Rotation paths and how fast each direction turns (degrees each step):
Each turn is a multiple of 5 degrees from 10 to 175, or 0.
Each row of a path follows its step; steps can be skipped.
path 1
step 2: [ 11 -50 -17   8 -16  -1  -6 -14  21   8 -22  31  16   6   1  19  15 -20
  22 -11  -7   5  -1 -11  -8  10 -22   8  18   1  15  -6 -12 -31 -10  10
  -1  -9  10  -7 -26 -15  26  -9  -3   9   0  -3   4  -2]
step 3: [ 15  -8   2  15   9 -12 -19  13   0  18  20  13  27   0 -11 -15   8 -22
  10 -21 -22 -24  28 -28  -1 -14  -2   8 -15   6   3  10 -14 -14  20 -12
   4   4 -15  31 -20   0  29  15   7  10   1  -2  13  -7]
step 4: [ 12  15  -8 -12  -3 -16 -18  18  -1   0 -10  24   6  10 -12  14 -34 -24
   6   3  -2 -20  28  -3 -14   9   3  26  28 -11  23  -5  10   2  -4 -28
 -16 -10  16  26   7 -24   6  22  -3 -13   6  12   1  -3]
step 5: [ 39 -18  32  -7  21  -9 -21  13  -1 -11   9  -4 -13  14  19  27  -2  12
   3  27   0 -14   1  -9 -27   7  -9  -6   0   7  -2 -12  11  -3   2  -3
 -11  22   2  22  21 -25  20   8 -11   1  -3  -5  27  -9]
step 6: [ -8 -25  -2 -13  27  -9 -30  18  22 -15   1  14  -6   5   1   1  11 -18
 -23   4 -25  13 -26  -5 -10  36  18  24   8   0 -17 -14 -10  -3 -10  21
  10   7   0  22   6  -3  -4  16  -9 -10  -7  20   2 -20]
step 7: [ 14  -6  15  10  28 -15   5 -10   7  11  -7  11 -10  -2 -26  21   0 -27
  -8 -10 -26  -4   8  16   4   9  28 -12  -7 -14 -30   6  -6   8  17  21
  -5  29  27   1 -12 -24   0  11 -24  14 -11 -12 -11   6]
step 8: [ -4   7  16   8   5  -3 -17  15  -9  22  14  10 -24  -5  -5   5 -22  -4
  22 -11 -17 -12   2 -12 -11  12   1  -9  17 -17   2  22   2   8   8  10
  25  21  40  17   8  34 -30   1  -7 -12 -17  -6  -5 -10]
step 9: [ -6  17  16 -20 -29  18 -17  23 -11  -2   2 -12 -24   8   4  11 -17  15
  10  10  -3 -32  -7   3  -1  23  -4   7   2   0 -16   7 -10  15  -4  25
  15  24  19 -22 -34 -17   3   3 -25  -9  11  14   7  10]
step 10: [-36 -19  13   6   6  31 -14 -40  19  -3   8  -5   5  15  20  26   1   3
   7  -1   7 -11 -11   0  -6   3  -6  -1  17  19  -7  22 -15  -2 -10  20
   8   0  35  -9 -19   4   7  20   8   1 -14   7  22  -6]
[ 3 -4 -8 10  6  0  5 -4 -2  2 -3 10  0  2 -5 -4 -3 -4 -7 -7 -8  2  5  0
  7 -4 -1  6 -4  2 -8  1 -2  0 -1  4  0  3 -2 -5 -1  2  2 -1  4 -5 -9 -6
  3 -4]
85
[  3   6   1   1  -4   1  -3  -5   3   1   2   3   0   6  -1 -10  -3   0
   3   7   2   6  -7  -6   5   2   7   3   1   4   2   8   7  -3   3   8
   6  -5  -1   9   2   2  -2   7   6  -1  -3   1  -1  -8]
155
[10 -7  6  1 -6  0  4  8 -3 -2  1  9 -8  3  6  3  0  4 11 -1  0  7 -1  2
  9  6 -3 -3  1  2  5 -7 -1 -2 -1 -3  5  3  1 -1  5  3 -1 -6  3 -3  1 -5
  0  0]
110
path 2
step 1: [ 22 -23  23   7  -1 -40 -28 -23   6 -19 -14  -7  15  25   4  -7  -4 -26
 -11  -9  16   7  10  22  30  -1  15   8 -20  18  -4  -4  -2   7  -4   0
  13  11   3  -4  -8 -18  -1  -2   8   7   0  19 -19   4]
step 2: [ 17 -38  13 -10   3 -11   4  -3 -25 -30   4  15 -13 -24  -9   3  10   4
   5  -1  -2   7 -21  32  -4 -11  -1 -12   4  -9  -3 -11  -3  15  14 -16
  -5  -6  10  16  29  32  20  21  14   8  16   5   5  -4]
step 3: [ 25  -6  -4 -13 -14 -19   5 -21  14  14  -9  20  17   2  18  24   4   2
   0   8   4   2  -2  14 -12 -27  -6   2   3   8  16 -21   7   8 -20  -1
  24   2 -13  22 -20 -35  26  23  12  -2   0 -10  -8  22]
step 5: [ -5  -5 -25 -30  18  12  -2   6 -12 -11  -2  -9  -4   3   8  10 -11   4
 -16   0  10 -16 -20   9 -23 -22  30 -11 -12  12  15  -6  14  -9   2  12
   3  -7  21  21   4   0  33  21  13  15  30 -19  13   7]
step 6: [ -3   2   4 -19  -7 -37   6 -24  15 -18 -17   2   6  23 -11  11 -14 -23
 -11   9   4   0 -20 -28  -6 -20   6 -10   4  -4  27  -5 -14  -5   0 -10
 -11  17   0  18  -7 -23  18 -26 -23 -11  -6  17  -5   6]
step 7: [-12 -24  16  -5  18 -14  -8 -24 -21  -8  -1  14 -15  14  21  -2   4   9
   0   0  10 -12 -24  11  39  -4  11  -9 -33  22  -3   7  -9   0  24  15
 -17  15   8   5   2  13  -8  -6  -3  12  31  -6   5  20]
step 8: [  6 -21  -4 -11  -5 -14   3  -9 -16 -12  -9 -17  36 -17 -11   7   7  34
   7  11   5 -12 -23  20  -6 -28   9 -15   5 -10  24 -19 -28  -1 -20   1
 -26 -11   6   8 -15  -7  13  15  -8 -10   3   5  19 -10]
step 9: [ 26  -6  -8 -12   0 -15  -7 -20 -10  11  -1  46  14  10  25  14   1   2
   5   4 -18  16  -6   2   9  -5   4   2   7  27  -5   4 -32   8 -15 -14
   7  11  23  14  -9 -12  -9 -33 -25   0   1 -12 -10  13]
step 10: [  0 -29 -25  15   0  20   3 -26 -24  -7  -8 -11  -5 -21  22   8 -23 -18
  17   5  -5  -4  -7  10   3  -6  -8   6 -23   6   2  13   4   9 -21  12
 -26   5  15  22  -2   6  -7  10  -2  10  22   4  41  -6]
[ 8 -3  1  1  6 -5 -1 -4 -1 -1 -3  2 11  3 -4  5 -8 -1  5 -3 -2  4  2 -8
  3  7 -5  1  2  7  5  6  1 -8  7 -8  1 -2  2 -5 -3  3 -3 -4  9 -1 -2 -2
 -2  5]
135
[  5   2  -2  -2   1   0  -2   9  -8  -5   3  -7  11   4  -1  -3  -2   2
 -14   5   2   6   5   9  -1   0   1   2  -3  -4  -3  -2  -7  -3   3   3
  -3  -4   1  -7   4   5   3  -1   3   1   4  -3   4  -3]
115
[  3 -11  -4   9  -2  -3  -1  -4  -5   4  -1  -2   0  -8  -4  -1   8  -6
   2   0  -7   0   3   8   0   2  -3   6   4   0  -5  -2  -3  -5 -10  -1
   2   3   5   1   2  -2   0  -4   6  -5   7  -1  -7  -2]
45
[ -1  -4   3  -7   1   5  -6  -3  -5   7  -5   2  -5  -3   0  -2  -5  -2
  -1  -5  -2  -7   4  -2  -2   3   4   0  -1  -4  11  -2  -7   2   1   1
  -2  -4  -2  -2   1   9   1  11   4 -10   1  -5  -1  -6]
130
